Turns, then the turns between two rows, first turn first; the first pair answered
Zoves:
[ 0.31 -0.03  0.15 -0.38  0.39  0.13  0.66 -0.01 -0.07  0.03  0.22  0.00
  0.19  0.09 -0.17] |-> [ 0.45  0.16  0.04 -0.43  0.22 -0.04  0.48 -0.10  0.07  0.07  0.34  0.13
 -0.02  0.01 -0.27]
[-0.46 -0.35  0.41 -0.27 -1.47 -0.33  0.46 -0.61  0.22  0.46  0.10  0.36
  0.13  0.71  0.22] |-> [-0.58 -0.35  0.48 -0.31 -1.49 -0.41  0.38 -0.35  0.21  0.35  0.14  0.30
  0.34  0.74  0.46]
[ 0.10  1.74  0.72  1.52 -0.91 -1.04 -1.51 -0.79  0.88 -0.82 -0.98 -0.54
  0.76  0.28  0.43] |-> [-0.78  0.51  0.61  1.50 -0.09  0.11 -0.75 -0.53 -1.35  0.03 -0.90 -0.49
  2.42  1.19 -0.15]
[ 0.24 -1.36  0.78 -0.13 -0.28  0.89 -0.83 -0.12  0.55 -0.14 -0.07 -0.24
  0.55 -0.19 -0.63] |-> [ 0.07 -1.59  0.46 -0.31 -0.12  0.92 -0.40 -0.01  0.25  0.24  0.51 -0.40
  0.24 -0.22 -0.71]
kemi:
[-2.15 -1.83 -1.04  0.29  0.40 -1.81 -1.50  0.44 -1.10  0.64 -1.73 -0.52
  0.70  1.31 -0.38] |-> [-1.86 -2.12 -1.04  0.00  0.79 -0.69 -1.09  0.52 -1.83  1.20 -0.91 -0.12
  1.17  1.36 -0.52]
[ 0.54 -0.48 -0.07 -0.64 -0.47 -1.31  0.59 -0.87 -0.52  0.46  2.28  0.81
 -0.06  0.41 -0.36] |-> [ 1.03  0.33  1.11  0.00 -0.22 -0.29 -0.62 -1.15  0.04 -0.44  1.41  0.61
  1.40  1.09 -0.35]
[ 0.98  0.74 -0.76 -0.78 -0.73 -0.88 -0.11  0.04  2.22 -0.51  0.49  0.18
 -2.21 -1.39  0.46] |-> [ 1.65  0.41  0.02 -1.24  0.59  2.49  0.56  0.30  0.33  0.47  1.83  1.02
 -0.38 -0.74 -0.35]
saz:
[-1.64 -0.24  0.35  1.22 -0.78 -0.83 -0.09  1.23 -0.43  0.85 -0.83 -0.42
  2.81  0.97 -0.77] |-> [-0.35  1.01 -0.44  0.10 -1.51 -1.72  0.18  0.91  2.33  0.23  1.36  0.37
 -0.95 -1.44 -0.44]
[-0.06  0.17  1.20 -0.36  0.68  1.05  0.12 -2.09  1.51 -0.92  0.15  0.60
  0.30  0.81 -0.43] |-> [-1.89 -1.51  0.06 -0.18  0.17 -0.99  0.90 -1.60  0.11  0.04 -0.88  0.02
  0.30  0.91 -0.53]
[ 1.07  0.79 -0.13 -0.31 -0.09  0.80  0.44  0.31  1.45 -0.11  2.16  0.17
 -1.80 -1.22 -0.14] |-> [-0.44 -0.57  0.57  0.67  0.74  1.98  0.08  0.65 -1.47 -0.05 -0.34 -0.53
  2.07  1.28 -0.25]
Zuzu:
[ 1.30 -0.50 -0.09 -1.65  0.92  2.17  0.74  0.28 -0.02  1.17  3.39  1.86
 -1.57 -1.38 -0.20] |-> [ 2.29  1.79  1.36 -0.90  0.26  1.57 -1.40 -0.60  2.59 -1.16  1.31  1.36
 -1.19 -1.07  0.59]
[-0.41  0.59 -0.23 -0.40  0.90  1.50  0.51  0.45 -1.08  0.24  1.56  0.75
 -0.03  0.11 -0.71] |-> [ 0.02  1.32 -0.38 -0.54  0.06  0.14 -0.26  0.25  0.92 -0.79  1.28  0.59
 -1.52 -0.51 -0.31]
[-1.37 -1.26 -1.13  0.34 -0.59 -1.04  0.05  0.38 -1.13  0.57  0.18  0.34
 -0.21 -0.13 -0.28] |-> [-0.59  0.01 -0.51  0.76 -1.03 -1.61 -0.91 -0.16  0.63 -0.91 -0.83  0.00
 -0.59 -0.10  0.21]
[ 0.13  0.42 -1.34  0.23 -0.50 -2.17 -0.57  0.12  0.46  0.96 -1.22 -1.16
 -2.36 -1.13 -0.85] |-> [ 0.45  0.83  0.41  1.06  0.43 -0.06 -1.49 -0.35 -0.26  0.05 -3.06 -1.44
  0.67  0.92 -0.84]
fuleg:
[ 0.24  0.17  0.27  0.32 -0.13  0.81 -0.46  0.37 -0.15  0.00  0.18 -0.10
  0.47  0.51 -0.53] |-> [ 0.32  0.04  0.03  0.06 -0.14  0.82  0.08  0.53 -0.33  0.60  0.72  0.09
 -0.13  0.30 -0.54]
[-1.29 -0.33 -1.11  0.24 -0.86 -1.30 -2.03  0.89 -0.50  0.09 -1.90 -0.78
  0.85  0.59  0.99] |-> [-1.59 -1.20 -1.50  0.15 -0.34 -0.26 -1.15  1.39 -1.58  1.04 -1.02 -0.50
  1.34  0.59  0.74]
[ 0.19  0.19  0.89 -0.16  1.78 -0.46 -0.62 -0.26  0.65  0.37 -1.09 -0.76
 -0.67 -0.40  0.37] |-> [ 0.31 -0.16  0.80 -0.03  2.11  0.20 -0.63 -0.12  0.03  0.72 -0.88 -0.70
 -0.06  0.08  0.12]
Now pairs of rows:
Between the rows of a pair lie 2 to 3 turns.
[-0.80 -0.66 -0.81  1.17  0.99 -0.95 -1.36 -0.45 -1.90 -0.50 -2.81  1.25
  2.12  0.16  0.75] |-> [ 0.54  0.01 -2.03 -0.44  0.73 -1.26 -0.02 -0.45  0.24  0.44  1.37  2.50
 -2.02 -2.77  0.61]	kemi then kemi then saz
[ 1.08  0.34 -0.52 -1.49 -0.49  0.37  0.69  0.11  0.94 -0.42  1.62  0.65
 -2.19 -1.24 -0.32] |-> [-0.41  0.00  0.94  0.03 -0.22  0.43 -0.57 -0.06 -0.69 -1.33 -2.30 -0.69
  1.87  1.30 -0.28]	kemi then kemi then saz
[ 1.69  1.73  1.07  0.77 -1.07 -0.73 -2.58 -1.16  3.05 -1.46 -0.91 -0.27
  0.04 -0.19  0.64] |-> [ 2.70  1.09  0.48 -0.48 -0.01  2.12 -0.88 -0.73  1.77  0.75  2.78  1.24
 -0.69 -1.06 -0.33]	saz then kemi then saz
[ 1.66  0.99  1.33 -0.32  0.39  2.16 -1.24  0.27 -0.91 -2.22  0.31  0.94
  0.74  0.25  0.88] |-> [ 1.63  0.50  0.40 -0.92  0.52  2.21  0.06  0.57 -1.11 -1.18  2.30  1.47
 -0.74 -0.41  0.63]	fuleg then Zoves
[-0.26 -1.94 -0.72 -0.75  1.38  2.63  2.45  0.88 -3.98  2.72  1.87  1.17
  0.44  0.15 -1.92] |-> [ 1.82  1.04  2.42  0.04  1.59  4.67 -0.34 -0.64 -1.60 -0.50 -0.81  0.57
  3.01  1.72 -1.25]	saz then Zuzu then Zuzu
[ 1.03  2.11  0.95 -0.02  0.01  0.84 -1.64 -0.36  1.89 -0.92 -0.99  0.15
 -0.06  0.38  0.38] |-> [ 1.14  1.07  0.53 -0.90  1.10  2.84 -0.25  0.01  0.11  0.90  1.00  0.99
  0.20  0.18 -0.58]	kemi then kemi
[-2.28 -1.44 -0.70  0.73 -0.64 -2.34 -0.05  0.38 -1.44  0.08 -2.54 -1.34
  0.51  0.52  0.12] |-> [-0.06 -1.06 -0.78 -1.13  0.73  1.24  1.58  0.48 -1.46  1.75  2.69  0.75
 -1.22 -1.25 -0.79]	saz then Zuzu then Zuzu
[ 0.02 -0.39  0.90 -0.40  1.14  2.55 -0.13 -1.11 -0.26 -0.33 -0.55  0.71
  3.47  1.42  0.03] |-> [-0.57 -0.17 -1.10 -0.44 -1.30 -2.89 -0.06 -0.98  2.73 -0.90 -0.73  0.14
 -1.29 -0.90  1.03]	Zuzu then kemi then kemi
[-0.94 -0.44  1.49  1.01  0.13 -0.03 -0.54  0.32 -1.19 -0.72 -1.85 -1.01
  1.78  1.69  0.99] |-> [ 1.35  0.86  1.01 -0.65  0.58  1.71  0.40  0.44  0.68 -0.06  2.52  0.83
 -1.37 -0.56  0.47]	Zuzu then saz
[-0.35  0.19  0.05 -0.64  1.10  0.11  0.00 -0.66  2.00  0.29  2.27  1.47
 -3.41 -0.96  0.30] |-> [-1.14  0.12 -0.36 -0.32  0.29 -1.80 -0.46 -0.74  2.27 -0.21  0.78  0.74
 -3.46 -0.55  0.63]	Zuzu then kemi
[ 0.49 -1.16  0.90 -0.31  1.62  1.59 -1.20 -0.33 -1.85  0.97  0.86 -0.22
  2.57  1.96  0.21] |-> [ 1.49 -0.32  0.89 -0.85  1.65  2.24 -1.24 -0.50 -0.70  0.59  2.31  0.29
  1.70  1.39  0.35]	Zuzu then saz
[-1.03 -1.21 -0.45  0.51 -0.43 -1.43 -0.61 -0.85 -1.13  0.15 -1.37 -0.74
  0.81  1.19 -0.65] |-> [ 1.41 -0.06 -0.07 -0.85  0.47  1.34 -0.12 -1.13  0.20  0.34  2.13  0.73
 -0.61 -0.27 -1.07]	saz then kemi
[ 2.54  1.54  0.78 -0.95  0.04  2.32 -0.21 -1.75  1.92 -0.32  2.52  0.66
 -0.92 -0.78  0.40] |-> [ 1.54  1.75  1.83  0.45 -0.44  0.61 -1.86 -1.95  1.69 -1.78 -1.48 -0.78
  1.65  0.86  0.92]	saz then saz then Zuzu
[ 1.31  0.57 -0.43 -0.46  0.48  1.31  0.97  0.71  0.87  0.45  2.34  0.97
 -1.19 -1.34 -0.60] |-> [-0.18 -0.92 -1.41 -0.26  0.23 -0.72  1.62  1.19 -0.40  1.23  1.40  0.23
 -1.54 -1.13 -0.53]	saz then saz
[ 0.85  1.56  1.79  0.75 -0.11  1.12 -2.20 -0.89  1.04 -1.58 -2.91 -1.26
  3.23  1.79  0.12] |-> [ 2.26  2.74  1.29 -0.26 -0.69  0.45 -1.99 -1.17  3.78 -1.77 -0.63 -0.54
 -0.11 -0.48  0.27]	saz then saz
